Some points, each followed by its number:
   1.0  -0.6  -0.1   1.0  -1.7  -1.3   0.1   2.0   0.1   1.7  -0.8  -0.3  -0.5  -0.2  -1.0   0.7  -0.3  -1.3   1.8   1.3  -2.0   1.1   0.0   0.8  -0.9   1.8  -1.0   1.6   0.6  -0.3  -0.9   0.5   1.6  -0.4  -0.1  -0.5   0.4  -0.2   1.5  -0.1   1.3   1.3  -0.3   1.0  -1.7   1.0   0.9  -0.7  -1.5   0.6  -1.5  -0.5   0.7  -0.6   0.3   1.4   0.0  -0.5  -2.7  -1.1   0.0   0.7   0.2   0.0   1.6  -0.5  -0.4  -0.4  -0.9   1.3   0.6   0.5   0.9  -0.4  -0.6  -0.4   1.2   2.2   0.2   1.0   0.2  -0.3  -0.6  -1.0  -0.2  -1.1   0.4  -1.8   0.1   1.3  -0.8  -0.9   0.0  -1.9  -1.1   0.5   0.7  -0.1  -0.2  -0.3   0.8  -0.2   1.8  -0.5   0.3   1.7  -1.0  -3.0  -1.1   2.7   1.0   0.8  -0.6  -0.7   1.0  -1.0   0.2  -0.2   1.2   0.4  -0.7  -2.5  -0.9   1.0  -0.5  -0.5   0.5  -1.4 0
  -0.1  -0.1   0.4  -0.2  -1.6   0.2   0.1   0.4   0.4  -0.2  -0.8   0.1  -1.3   0.0  -1.3   0.9  -0.6  -0.6   0.2   0.1   0.2  -0.2   0.4   0.5  -0.5   0.1  -0.5   0.2  -0.8  -0.4  -0.6  -0.2   0.4   0.4   0.1  -0.9   0.3   1.7   0.9   0.2  -0.7  -0.2   0.0  -0.5   0.8  -0.2   0.0  -0.4  -0.4   0.1  -0.2  -1.2  -0.1  -0.4   0.3  -0.4   0.5   0.3   0.3  -0.7  -0.6  -0.6  -0.1  -0.7   1.9  -1.4  -0.3  -2.0  -0.9  -0.6  -0.2   0.6  -0.4   1.0   0.2  -0.5   0.1  -0.8  -1.5  -0.8  -0.8   0.2   0.1  -0.4  -0.3  -1.0   1.1   0.4   0.1   0.3   0.4  -0.5  -0.9  -1.4  -0.9  -0.1   0.2  -0.1  -0.3  -0.3   0.6  -0.5  -0.8  -0.9   0.1   0.7   0.0  -0.3  -0.1   0.0  -0.6  -0.2  -0.6   1.3   0.6  -1.3  -0.8  -0.4  -0.4   0.2  -1.0  -1.1  -0.9  -0.4   1.5   0.9   1.3  -0.9 1
   0.2  -0.3   1.0   1.9  -1.4  -1.4   0.2   1.2  -1.1   1.3   0.0   1.0   0.8   1.3   1.0   1.3   0.8  -0.3   1.4  -0.1  -0.8   0.8   0.5  -0.8   0.0   0.3   0.1   0.5   2.8  -0.6  -1.0   0.3   0.1  -1.5   0.2   0.4  -0.1  -0.7  -0.9  -0.3   1.1   1.0  -2.1   1.3  -1.4  -0.4  -1.2   0.2  -1.8   2.0  -0.4   0.2  -0.9  -0.6   0.8   0.0   1.0  -1.0  -0.8   0.1  -2.3   0.6  -0.8  -0.7  -0.1   0.6   0.4   0.3  -1.2   2.2   1.9  -0.1  -0.2  -0.4  -0.2  -0.3  -0.1   0.8  -0.3   0.7  -0.3  -0.4  -1.3  -1.1  -1.0   0.3  -1.0  -2.3   1.3   0.6   0.8  -0.6   1.2   0.7   0.2   0.0  -1.2   1.8   0.8  -0.4   0.9   0.1   2.1   0.8   0.3   0.3   0.4  -2.4  -1.4   2.9   0.2   0.3  -0.7  -1.7  -1.6  -1.3   0.6  -0.9   0.3   0.8  -1.4  -0.7  -1.3   2.0  -0.7  -0.3  -0.2  -0.7 2
  -0.7  -0.2   0.6  -0.3   0.1  -2.1  -0.3   0.5   0.1  -1.3   0.1   0.4  -1.0   0.6   0.6   1.2   0.5   1.2  -0.2   0.8   1.0   0.0   0.2   0.3  -0.2   0.1  -0.1  -0.6  -0.2  -0.5  -0.5  -0.4  -1.1  -0.3  -0.7  -0.9  -1.1   1.6  -1.1   0.7  -0.5   1.2   0.2  -0.4   0.1  -0.9   0.3   0.6  -0.7   0.8  -0.3  -1.8   0.4  -0.9   0.4  -0.3   0.3  -1.3  -0.5  -1.0  -0.2  -1.0  -0.6  -1.7   0.4  -1.1  -0.6  -1.0  -0.2   0.5   0.3   0.1  -0.8   1.4   0.4  -1.3  -0.9  -1.6  -1.9  -0.4  -0.4   0.0   0.0  -0.5  -0.6  -0.9   0.9   0.9  -0.1   1.4   0.6  -0.7  -0.1  -0.2  -0.5   0.2  -1.3   0.0  -1.3  -1.8   0.2  -1.0  -0.7   0.8   1.0  -0.8   0.6  -0.5  -2.2  -0.6  -1.0   0.7  -0.6   0.0   0.1  -1.8   1.0  -0.1  -1.3   0.6  -1.1   0.2  -1.1  -0.1   0.5  -0.6   0.4   0.7 3
  -0.8  -0.6  -0.7  -0.9   0.8   1.2   1.6  -0.6   0.3  -0.6  -1.5   0.6  -0.6  -0.3   0.1  -0.7   0.0   0.2  -2.5   0.0   0.5  -0.1   1.6  -0.4   0.0  -0.4   2.0  -0.9  -0.6   0.0   0.4  -0.2  -0.1   1.7   0.6   0.0  -0.4  -0.6  -0.6  -0.5   0.1  -0.9   0.6  -0.7   1.0  -0.3   0.5   0.9   1.5  -2.4   0.2   1.3  -0.9   0.9  -0.9  -1.5  -0.8   1.0   1.1   0.6   0.4  -0.8  -0.4   0.6  -0.5   0.3   0.1   0.5   0.1  -1.1  -0.1  -0.1  -0.3  -0.5  -1.5   0.9  -0.1  -0.3  -0.9  -0.6   0.6  -0.7   0.4   0.7   1.4  -0.6  -0.6  -0.6   0.5  -0.9  -1.3   0.8   0.0  -0.9   0.7   0.4   1.2   0.2   0.0  -0.4  -0.8   0.2  -0.6  -0.8   0.5   0.2   0.9   1.2   0.3  -1.0   0.2   0.4   1.5  -1.7  -0.3   1.1   0.2  -0.1   0.7  -0.6   0.8  -0.5   0.3  -0.2   0.0  -0.6  -0.9   0.2 4
   1.2  -0.8  -1.5  -1.3  -1.2   0.4  -1.9  -0.8  -1.5   0.8   0.7   0.0   0.4  -1.5  -0.1  -1.4  -0.2   2.0  -0.1  -0.2   1.3  -1.1  -0.2  -0.9  -1.6   0.8   0.8   2.1   0.5   0.1   0.9   1.1  -0.7   0.1  -3.0  -0.7  -0.2  -0.1   1.1  -1.0   1.1  -0.2  -0.3   0.6  -0.7   0.0   0.1  -1.0   0.7  -0.6   0.9  -1.0  -1.3   1.0  -1.6   1.0   1.7   1.4   0.1  -0.6   2.5   1.2   2.3  -1.3   0.6   0.9  -1.5   1.7  -0.5   0.7   0.2  -2.9  -2.0   0.0  -1.3  -0.7   0.0   2.5   2.2   1.6  -0.9   1.2   2.4  -0.4  -0.7   1.5  -3.7   0.1  -1.7   1.2   1.9  -0.2  -2.1   2.2  -2.1  -0.6  -0.4   1.7   0.6   0.3  -1.0   0.8   0.7  -2.0   0.8   0.4  -0.7   1.1   0.7   2.3   0.1  -2.1   0.1  -0.5  -0.3   3.0  -0.1   0.6  -0.7   0.9   0.5  -0.6  -0.5   0.8  -2.1   0.4  -1.7  -0.6 5
   0.0   0.7   0.7  -1.8   0.1   1.5   0.8  -0.1   0.6  -1.9  -1.0  -1.6  -0.1  -0.4   0.6   1.1  -0.6   0.3  -1.4   0.2   0.9   0.2  -0.9   1.3   0.3   0.6   0.3  -0.1  -2.4  -1.7  -0.5  -0.3  -0.1   1.6   1.0  -0.2   0.6   1.1   1.9   1.1  -1.8  -0.7   1.0  -0.3   1.2  -0.9   0.6   1.1   0.5   0.1   0.4  -0.2   0.1  -0.8   1.0  -1.2   0.3   1.5  -0.7  -1.0   0.5  -1.4  -0.2   0.0   0.4  -2.6  -0.8  -1.0   0.4  -1.5  -1.7   2.1   1.1   0.6  -0.3   1.3  -0.1  -2.0  -0.9  -0.3   0.3  -0.4  -0.4   0.6   0.0  -0.1   0.8   1.0  -0.3  -1.9   1.0   1.5  -2.4  -1.3   0.3  -0.4   0.6  -1.8  -1.5  -0.1   0.8   0.0  -2.2  -0.2  -0.3   0.9  -0.4   1.8   0.5  -1.8  -0.9  -0.9   1.0   1.0   0.5   0.2  -1.7  -0.4  -1.0  -0.5   0.7   0.0   1.2  -0.7   1.6   0.5   1.2   0.7 6
   0.1   0.6   0.6   1.8  -0.5   1.9   1.7  -0.5  -0.1   1.2  -0.8   1.5   1.5   2.1  -0.7  -0.4   0.3  -1.6   0.3  -1.4  -2.3   0.5   0.0  -1.0   1.2  -0.8   1.4  -0.5  -0.3  -1.4  -0.2  -0.6   0.5  -1.0   2.1   1.6   1.4  -2.6   2.4  -0.7   1.4  -1.9  -0.4   0.3   0.9   0.3   0.0  -0.7  -0.2   0.1  -0.1   2.0  -1.3   0.4   0.5   0.2  -0.9  -0.5  -0.5   1.1  -0.8   1.1  -0.9   1.7  -0.5   0.8   1.3  -0.4  -0.4  -1.5   0.5   0.2   0.2  -1.7  -0.4   1.7   0.8  -0.4   1.5  -1.2   1.3   0.3   0.1  -2.0   1.2   1.2  -1.9  -1.6   2.0  -1.0  -1.1  -0.8   1.1   0.8   2.5   0.2   1.8   0.9   3.1   2.4  -0.6  -0.2   0.1   0.1  -1.3   2.2   0.5  -0.9   3.0   0.6   2.0  -1.9  -0.8  -0.2  -0.3   0.8  -0.9  -0.4   1.3   0.7   0.7  -1.3   0.4  -0.8  -0.9  -0.9  -1.7  -0.2 7
  -0.7   0.3  -1.2   1.5  -0.2   3.6   0.1  -1.2  -0.2   2.7   0.5   0.5   0.8   0.5  -0.2  -3.0  -1.2   1.8  -1.2  -2.0   1.1  -1.2  -0.4   0.3   0.6   0.3   1.8  -0.1  -1.1  -3.3  -0.2  -0.7  -1.0   1.5  -0.4   0.9   0.5  -1.2   0.5   0.3  -0.1  -1.8   1.9   0.8   0.8   0.2  -0.5  -0.9   0.5  -0.1   1.0   0.0  -1.1   3.2  -1.1   0.6  -1.0   1.5  -0.7  -1.7   1.3   1.4   0.9   2.1   1.3  -0.1  -1.4  -0.8   0.0  -0.7  -1.3  -1.2   0.9  -0.2  -0.6   0.6  -0.9  -2.1   1.4  -0.5  -0.4   0.2   3.0  -0.7   2.1   0.2  -3.0  -2.0  -0.9  -1.2  -0.4  -0.3  -2.5   2.2   0.9   0.7   0.7  -0.9   2.6   2.0  -2.2  -0.7   0.8  -1.2  -0.3   2.0   1.8   3.7   1.7  -0.1   0.9  -2.3  -0.5   0.6  -0.4   3.0  -2.0   0.0  -0.3   1.2   1.0  -0.8  -0.4  -1.2   0.1   0.2  -1.1   0.8 8
  -0.1   1.0  -0.2   0.7  -0.3  -0.4  -0.3   0.1  -0.5  -1.0  -0.4   0.6  -0.6   0.9   0.6   0.2  -0.8   0.5   0.0   0.2   0.7   0.3  -1.2  -0.3  -0.4  -0.2  -0.3   0.0  -0.2  -0.5  -0.3   0.3   0.7  -0.4   0.5  -0.2   0.9   0.6   0.5   0.2  -0.4  -1.0   1.4   0.3   0.9   0.0   0.5   0.1   0.1   2.0  -0.7  -0.5   0.5   0.0   0.4   0.1  -1.1   0.6  -0.5  -0.8   0.2   0.1  -0.1  -0.2   0.7  -1.6  -0.7  -0.2   0.0   0.9  -1.2  -0.1   0.0  -0.2  -0.7  -0.7   0.2  -0.7  -0.3  -0.1  -0.4   0.4   0.8   0.1  -0.9  -0.8  -0.3  -0.3   0.7  -0.6   1.0  -0.1  -1.1  -1.6  -0.2   0.2   0.1  -0.5   0.0   0.0   0.1  -0.6  -0.2  -0.5   0.1  -0.3   0.8   0.8  -0.4  -0.8  -0.5  -0.6  -0.1   0.9   0.5  -1.1  -1.0   0.4  -1.0   0.6   0.0  -0.1   0.1   0.5   0.3   0.3   1.6   0.9 9
  -0.8  -0.9  -0.6  -0.3  -0.5  -1.2  -1.0  -0.9  -1.2  -1.2  -0.1  -1.1  -0.7  -0.8  -0.9   0.1   0.1   2.5  -1.0   0.4   2.8  -1.9  -0.6  -0.3  -0.3   0.5  -0.9   1.2   0.7   0.0   0.4  -0.2  -0.9   0.1  -0.7   0.2  -1.7   1.8  -3.0   1.1  -0.9   0.1  -0.3  -0.9   1.1  -1.9  -0.8   0.4  -0.4   2.0   1.5  -3.2  -1.6   0.6  -0.8   0.5   1.9   0.0   0.5  -1.3   0.7   0.5   0.3  -1.5   2.2  -1.7  -1.4   0.3  -0.2   1.5  -1.3   0.3  -1.2   2.7   0.1  -0.2  -0.9  -0.6  -2.5   0.5  -1.4  -0.1   1.0  -0.6  -2.4  -0.7  -1.6   0.8  -0.3  -0.2   1.9  -0.2  -2.9   1.5  -0.5  -1.6  -2.1   0.9  -3.0  -2.2  -0.7  -0.5  -0.4   0.1   1.7  -1.4   0.7   2.0  -2.4  -0.6  -1.9   0.5   0.0  -1.1  -0.7  -0.8  -0.1   0.4  -0.6   1.5  -1.1   2.2   0.7   1.9   0.1   0.0   0.5   1.1 10
   0.3   0.2   1.7   0.2  -0.1   0.2   1.2   0.6   1.3   0.4  -0.5  -0.6   0.5   0.4   0.3   1.4   0.0  -1.7   0.2   1.1  -2.5   1.5   0.2   1.6   0.4   0.6  -1.0  -0.7  -0.1   0.6  -1.3   0.4   1.2   0.0   0.0  -0.3   0.5   0.3   0.6  -0.7  -0.5   1.4  -0.4  -0.1  -1.0   0.7   0.8   0.4   0.3   0.5  -1.4   1.8   0.5  -0.1   0.5  -2.3  -1.7   0.0  -0.3   1.6  -0.1  -1.3  -1.3  -0.2  -0.5  -0.1   1.3   0.1  -0.1  -1.1   0.9   0.6  -0.5  -1.2  -0.4   0.1   0.2   0.0  -0.5   0.1   2.3   0.0  -1.4  -0.6   0.6  -1.1   2.0  -0.9  -0.6   0.0  -1.0   1.6   2.2  -2.5   0.6   1.6   1.7  -0.9  -0.3   0.6   1.9   0.6  -0.3   0.3  -0.9   0.1  -1.7  -1.9  -0.4  -1.1   1.3   0.9   0.3   0.4   0.9  -2.6   0.5   0.5   0.5  -1.8   0.6  -0.3  -0.8  -1.6   0.3  -0.7   1.4  -0.9 11
New points follow, each followed by the numbers of its five nearest points above, looking only along the 3 directions in which the numbered points spread most, smallest number first.
   1.3  -0.1  -1.6   0.6  -2.3  -0.2  -0.6   1.5  -1.2   3.1  -0.1   0.7   0.8  -1.6   0.7  -0.9   1.4  -0.9   1.7   0.2  -2.1   0.9   2.0   0.3  -2.6   0.8   0.2   1.5   3.8  -0.5  -0.5   0.1   0.1   1.4  -1.9  -0.4   0.3  -2.6   1.5  -1.5   2.9   1.4  -1.5   3.2  -1.5   0.7   0.8  -2.3  -0.2  -2.8   0.5   1.1  -1.4  -0.6  -1.5   0.6   1.8  -1.1  -1.3  -0.5   0.9   0.4   2.2  -0.1  -0.4   2.7  -1.0   1.7  -0.9   0.0   3.1  -1.9   0.0  -0.8  -1.5   0.3   0.6   2.9   3.5   2.1   1.0   0.3   0.2  -1.4   1.4   2.1  -2.0  -1.4  -0.2   2.6  -1.8  -1.7   1.1   2.0  -2.7  -0.6   0.4   2.5   1.5  -0.1  -0.4   0.1   1.9  -1.2   0.4   0.9  -0.8  -3.3   0.7   5.5   3.0  -0.5   0.4  -1.4  -0.4   2.8   2.2  -0.5   0.8   1.3   1.1  -3.5  -2.2   1.8  -3.0   0.1  -3.1  -2.0 0 2 5 7 9
  -0.9   1.2   3.4   4.3  -3.4  -5.7   3.7   4.5   0.3   0.7  -1.7   2.2  -1.1   2.6  -1.2   5.4   0.2  -4.0   3.1   3.1  -1.0   0.9   0.4  -0.3  -1.1   0.5  -3.2  -2.1   1.6  -2.2  -2.2   0.2   2.3  -3.5   4.4  -2.1  -1.4   2.3  -1.7   1.8   2.3   3.3  -2.1   0.2  -2.7  -1.3  -1.3  -0.8  -3.9   2.7  -3.0  -2.5   1.0  -3.9   4.7  -0.1   0.7  -3.8  -2.9   0.0  -4.5  -1.0  -2.4  -0.3   1.6  -3.5   1.4  -1.2  -2.5   2.7   2.9   2.3   1.3   3.7   0.4  -0.3  -0.3  -1.1  -5.7   1.1  -1.2  -1.1  -2.8  -1.3  -2.9  -1.5   3.5  -1.6   3.2   2.0   0.4  -2.6   1.9  -3.1  -0.8  -0.6  -1.0   1.1  -1.8  -2.4   4.7  -0.6   2.2   4.2   2.2  -0.6   0.4  -3.9  -6.2   2.7   1.2   3.2  -0.2  -1.4  -0.9  -9.9   2.6  -2.8  -0.5  -0.1  -5.6  -0.5  -3.1   0.4   3.4  -0.7   2.3  -1.1 0 1 2 3 11
  -0.4  -0.2   0.7  -0.8   0.4   0.1  -1.3   0.5   0.5   0.5  -0.7   0.7   0.4  -0.1   0.1  -0.7   0.5  -0.3   0.1   0.1  -0.3  -0.5   0.8  -0.2  -0.3   0.2   0.1   0.1  -1.1   0.5   1.1  -0.8   0.3   0.3   0.8  -0.8  -0.6   0.0  -0.4   0.9   1.1   1.5   0.7  -1.0  -0.1   0.3  -0.7   0.3  -1.7  -1.7   0.8  -1.2  -0.3  -0.5   0.6   0.0   0.2  -1.2  -0.3   0.3   0.2   0.1   0.5   0.1  -1.0   0.5  -0.4  -0.7   0.0  -0.2  -0.2   0.0   0.6   1.3   0.6   0.4  -0.8   0.4   0.2   0.8   0.0   0.4  -0.7  -0.5  -0.5   0.7   0.8   0.6  -0.5   0.6   0.5  -0.1   0.9   0.3   0.3   0.3  -1.0  -0.2  -0.6  -0.2   0.3  -0.2  -1.3   1.3  -0.4  -0.1  -0.8   0.2  -0.4   0.6   0.1   0.0   0.5  -0.1  -0.5   0.5   1.2   0.2  -1.2   0.2  -0.7  -0.5  -0.9  -0.9  -0.1   0.3  -1.0  -1.6 0 1 3 4 9
  -0.5  -1.1  -0.8  -0.2   0.2  -0.2  -0.1   0.1   0.0  -0.2   0.1  -1.2  -0.4  -1.6   0.2  -0.3   0.0   2.5  -1.8  -0.5   3.6  -1.9  -0.7   1.6  -0.4   1.2   0.7  -0.2   0.5  -0.2  -0.8   0.4  -1.2   2.0  -3.0  -0.9  -2.6   0.8  -1.7   0.9  -0.4   0.7   1.1  -1.4   0.1  -1.1  -0.2   0.5  -0.6   2.6   0.6   0.7   0.0   0.6  -0.7   0.6   0.7   0.3   0.0  -2.2   1.0  -0.7   0.9  -0.9   0.0  -2.1   0.6  -1.0  -0.4   0.3  -0.7   0.9  -0.6   1.8  -0.7  -1.6  -1.5  -2.3  -0.1   1.2  -1.0  -0.7   1.6   0.0   0.6  -0.2  -2.5   1.2  -2.6  -0.6   0.9   0.3  -3.5   1.3  -1.1   0.2  -2.6  -0.9  -1.4  -1.5  -0.5   0.4   0.7  -1.1   0.0  -1.0  -0.3   2.5  -1.3   0.1  -1.6  -1.0   0.3  -0.5   0.1   1.2  -0.5  -0.1  -0.6  -0.7  -0.2   0.8   0.3   0.5   0.7  -0.9   0.0   0.9 1 3 4 9 10
   0.3   0.2   0.6  -1.0   0.8  -0.6   0.1  -0.6   0.8  -1.1  -0.6   0.3  -0.3  -0.3   0.4   0.1  -0.1  -1.8  -0.6   0.2  -0.8   0.9  -0.2  -0.2   0.3  -0.8  -0.9   0.4   0.1   1.2  -0.4  -0.3   0.8  -0.6   0.9  -0.1   0.0   0.9   1.1  -1.2  -0.4   0.0   0.6  -0.2   0.3   0.0   0.3   0.0   0.0  -0.8  -1.1   1.0   0.0  -0.3  -0.4  -0.6  -0.8   0.6   1.5   1.6   0.2  -0.5  -0.4   0.3  -0.4  -0.4   0.2   0.0   0.4  -1.5  -0.7  -0.7  -0.9  -0.9   0.3  -0.2   0.7   1.0   0.3  -0.1   0.5   1.4   0.0  -0.1  -0.4  -0.5   1.6   0.3   0.5   0.7   0.3   1.0   1.1  -1.9   0.2  -0.3   1.0   0.1   0.5   0.3  -0.3   0.1  -1.4  -0.3  -0.2  -1.3   0.0  -0.3   0.6  -1.8  -0.1   1.9  -0.4   0.2   0.8  -0.5   0.6   0.7  -0.2   0.1   0.4   0.7  -0.6  -0.5  -0.6   0.7   0.5   1.0 1 3 4 9 11
   0.7   0.1   0.7   0.0   1.4   1.2   0.6  -1.1   0.3  -1.5  -1.0   0.0  -1.1   1.2  -0.4   0.4  -0.2  -0.2   0.0  -0.7  -1.1   0.4  -0.5  -0.2   0.7  -1.0  -0.5  -0.9  -0.6   0.4   0.9  -1.1   0.1  -0.8   1.1  -0.6  -0.7  -0.6   0.5  -0.6  -0.6  -0.7   0.3  -0.5   0.9   0.0   0.3   0.4   0.2  -0.3   0.2   0.9   0.4   0.9   0.1   0.6  -0.7  -1.0   0.5   1.1  -0.8   0.5  -0.8  -0.2  -0.7   1.1   0.9   0.0   0.7  -0.5   0.3   1.3  -0.6  -1.2  -0.2  -0.7  -0.2  -0.5  -0.5  -1.8   1.1  -0.1  -0.9  -0.2  -0.1  -0.1   1.8   0.1   1.2   0.4  -1.0  -0.8   1.4  -1.2   0.4   0.9   0.9  -0.5   0.5  -0.3   0.5  -0.7  -0.3   0.3   0.1  -1.2   0.9  -1.3   0.1  -1.5  -0.5   2.0  -1.1   0.2   0.7  -0.7   1.2   1.5   0.2   0.4   0.3   0.1   0.2  -0.6   0.2  -0.5  -0.8   0.3 1 4 6 9 11
  -1.0  -0.8  -0.1  -1.2  -1.3   0.3  -0.6   0.5   0.3   0.9   0.2   0.5  -1.1  -1.1  -0.8  -1.1   0.7  -0.9  -1.0  -0.1   0.9  -0.1   0.8   0.2  -0.4  -0.6  -1.0   0.7  -0.3   0.5  -0.2   0.1   1.2  -0.5   0.0   0.4   0.1   0.0   1.1  -0.3   0.0   0.3  -0.2  -0.4   0.4   0.2   1.2  -0.3   0.7  -1.5   0.2   0.3   0.7   0.0  -0.9   0.0   0.2   0.0  -0.5  -0.6   0.6   0.5   0.4   0.2  -0.3   1.1   0.3   1.1  -0.1   0.0  -0.6  -1.0   0.6   0.4   0.1   0.2   0.9   1.2   0.0   0.0  -0.3  -0.7  -0.3   1.2   0.5  -0.6   0.9   1.4  -0.2   0.2  -0.7  -0.8   0.3  -0.5  -0.6   0.1   1.6  -0.8   0.8  -0.3   0.5   0.7  -0.1  -1.1   0.6   0.3  -0.5   0.7   0.2  -0.1   0.1  -0.2   0.3   0.3   0.8   0.8   1.0   0.0   0.0  -0.3  -0.1  -0.6  -0.7   1.0   0.4  -0.2  -0.3  -0.6 0 1 3 4 9
  -0.2  -0.1   1.1  -3.6   5.1   0.6  -1.5  -2.9   2.2  -4.7  -0.1  -1.7  -0.6  -0.6   0.1   0.5  -0.6  -1.0  -1.5  -0.6  -1.4   1.8  -0.2  -0.6   3.7  -2.0  -1.6   0.0  -3.1   4.5   2.1  -0.2  -1.1  -1.3  -0.2   1.8   1.0  -0.3   0.3  -1.1  -3.8   0.3   0.8  -1.3   0.4  -0.6   1.4   2.7   2.2  -0.6   0.2   2.7   1.2  -1.7  -1.1  -2.1  -2.4   1.7   3.3   4.2   1.0  -1.5  -1.3  -1.2  -2.6   1.5   1.1   0.9   3.5  -1.3  -1.9  -0.3  -0.4  -2.8   1.4   0.8   0.9   0.0   0.4  -2.0   2.0   1.0  -2.1   2.5  -0.6  -1.0   4.0   2.8  -1.1  -1.3   1.6   3.0   2.6  -3.5   2.5   0.5   1.7  -2.9  -1.0   0.3   0.7   0.4  -2.9   0.8  -1.7  -2.3  -0.1  -1.1   2.2  -7.0  -2.7   1.6   0.4   2.6   0.8   0.7  -0.2   1.1  -0.9  -2.5   2.7   3.8   3.2  -0.7  -0.8   0.4   1.6   1.6 1 4 6 9 11
  -0.9   0.0  -1.0  -0.8   1.3   0.3  -0.4  -1.2   0.3  -0.2   0.8  -0.4  -0.9   0.4   0.5   0.8  -0.4   1.3  -1.0  -0.3   1.3  -1.5  -0.4   0.1  -0.7  -0.3   0.3   0.8  -1.0   0.2   1.2  -0.6  -0.5   1.2  -0.9  -1.1  -1.8  -0.2  -1.2   0.1   0.1  -0.4   1.3  -1.6   1.1  -0.6  -0.8   0.5   0.5  -0.3   0.2  -0.3   0.0   0.9  -1.6   1.4  -0.2   1.5   0.9   0.0   0.3  -0.3   0.2   0.2  -0.2  -0.5   0.3  -0.5   0.4   0.8  -0.6   0.3  -1.7   0.4  -1.7  -0.6  -1.4  -0.3  -0.6  -0.1  -0.4  -0.2   0.9   0.4   0.9  -1.0  -0.3   0.5  -2.3  -0.3   0.0   0.0  -0.2  -0.3   0.4   0.7  -0.5  -1.7   0.3  -0.2  -1.3   0.9  -0.6  -0.5  -0.1  -1.3  -0.1   1.5   0.5  -1.1  -1.2   0.7   0.2   1.1   0.4   0.8  -0.4   1.8   0.1  -0.8   0.5  -0.4   0.5  -1.1   1.4  -0.3   0.5  -1.1 1 3 4 6 9
   2.0  -0.1  -0.5  -1.1   1.4  -0.1  -1.7  -0.1   0.0  -0.8  -0.1  -1.0   1.9  -1.1   0.8   0.1   1.0   1.4   0.2  -0.1  -0.2  -0.8  -0.5   0.6   0.4   1.9   1.4   0.8   1.4   1.5   0.7   0.0  -1.2   0.1  -0.8   0.0   0.0  -0.8  -1.1   1.3  -0.9   1.5  -0.3   0.8  -1.1   0.0  -0.4  -0.7  -1.2  -0.1   1.0   0.3   0.4  -0.9   0.3  -0.1   0.4  -0.2   0.5   0.7   2.4  -0.1   0.4  -1.4  -0.8  -0.1  -1.0   0.8   0.4   0.4   0.0   0.0   0.1   0.5   0.2   0.0  -0.7  -0.7   1.0   1.0   1.1   0.0  -1.0  -0.4  -0.5   0.6  -0.5   0.1  -1.8  -0.2   2.1   0.5  -0.5   1.0  -0.9  -1.1  -1.3   0.6  -2.3  -0.1   0.6  -0.2  -0.2   0.4  -0.3  -0.6  -0.8   0.4  -0.6   0.3  -1.2  -1.0   0.8  -0.4  -1.2   2.3   0.2  -0.7  -1.1  -0.9   1.1   0.7  -0.1  -0.3  -2.2   0.6  -0.5  -0.6 1 3 4 9 10
   0.9  -0.5   0.0  -2.0   1.7  -0.7  -1.0  -0.8   0.7  -1.7   1.7  -0.1  -0.9  -0.5  -0.6   0.0   0.5   1.3  -1.0   0.8   1.0  -1.0   1.1   0.2   0.2  -1.1   0.6  -0.4  -0.9   1.7   0.8  -0.3  -1.7   1.7  -2.0   0.0  -0.5   1.4  -1.5  -0.3  -1.8   0.5  -0.9  -1.0   0.2  -0.6  -0.1   1.0   0.5  -0.3   0.4  -0.4   0.3  -0.5   0.3  -0.3   0.7  -0.1   0.7   0.7   0.4  -1.2  -0.3  -1.2   0.0  -1.2  -0.1  -0.6   1.8  -1.2  -1.2  -0.4   0.1   1.1   0.3   0.0  -2.0  -0.5  -0.3   0.2  -0.4   0.4   0.0   1.0   0.2   1.0  -0.2   1.7  -0.9   0.1   0.5   1.1  -1.0   0.8   0.2  -0.7  -0.5  -1.3  -0.7  -0.9  -1.0   0.0  -2.4   0.3  -0.6  -1.0   0.9   1.0   0.7  -2.5  -0.6  -0.3   0.4   0.5  -0.1   1.2  -0.7  -0.2  -0.6  -1.4   0.9   1.6   1.8  -0.6   0.2   0.2   1.0   1.0 1 3 4 6 9
   1.8   0.1  -0.6   2.6  -4.0   0.6  -0.8   2.2  -1.2   3.9   2.0  -1.5   2.5  -1.3   0.2  -0.4  -0.2  -1.1   2.4  -0.6  -3.2   1.4  -0.1   1.4  -1.0   3.0  -0.5   3.2   2.6  -1.1  -2.4  -0.6   1.0  -0.2  -0.2   0.2   1.4  -1.7   2.8  -0.4   1.4   0.9  -1.6   2.4  -1.8   2.3   1.9  -2.2  -1.6   0.6   0.3   0.9  -0.6  -1.1  -0.9   1.6   1.1   1.1  -2.5  -1.5   0.7   1.4   0.8   0.7  -1.1   2.4  -0.6   1.5  -0.1   0.9   0.3  -0.3   2.2  -1.6   0.2   1.3   2.9   3.2   5.1   1.5   1.9  -0.4   0.2  -0.7   1.1   1.3  -1.0  -2.5  -0.4   0.7  -1.5  -2.0   0.5   1.4  -1.7  -1.1   1.5   0.6   1.3   1.8   1.2  -0.1   2.3   0.0  -0.3   2.7  -1.5  -3.8   1.4   4.4   2.4  -1.4  -0.8  -0.5   0.4   3.2  -0.7  -0.5   1.7   0.5   1.8  -2.2  -2.3   2.3  -1.8  -0.7  -1.5  -3.3 0 2 4 5 7
  -0.1   0.9   0.5   0.4   0.5  -0.5   0.6   0.6  -0.4  -1.7  -0.6  -0.6  -0.5   0.0  -0.1   0.7  -0.6  -1.7   0.7   0.8   0.6   0.7  -0.9   0.5  -0.7   0.2  -0.9  -0.5   0.2  -0.4  -0.5  -0.2   0.1  -0.3   1.4   0.7   0.5   0.5   1.0   0.8  -0.8   0.5   0.2   0.5   0.4  -0.2  -0.7  -0.2   1.1  -0.3  -0.5   0.2   0.8  -2.5   1.5  -0.7   0.2   0.3   0.1   0.1   0.1  -1.5   0.0  -0.9   0.0  -0.2   0.9   0.3  -0.4   0.0  -0.2   0.0  -0.5  -0.1   0.0  -0.6  -0.4  -0.5  -1.2  -0.5  -0.3   0.4  -0.4   0.4  -0.4   0.2   1.0   1.0   0.2   0.2  -0.1  -0.3  -0.9  -1.3  -1.3  -0.7  -0.3  -0.5  -0.4  -1.0   1.4  -0.3  -1.3   0.6  -0.5  -0.2   0.1   0.4   0.0  -0.5  -0.7   0.9   0.2   0.7   1.2  -1.1  -0.8  -0.9  -0.1  -0.4  -0.5   0.4   0.4  -0.3  -0.7  -0.5   1.3   0.1 1 3 4 9 11
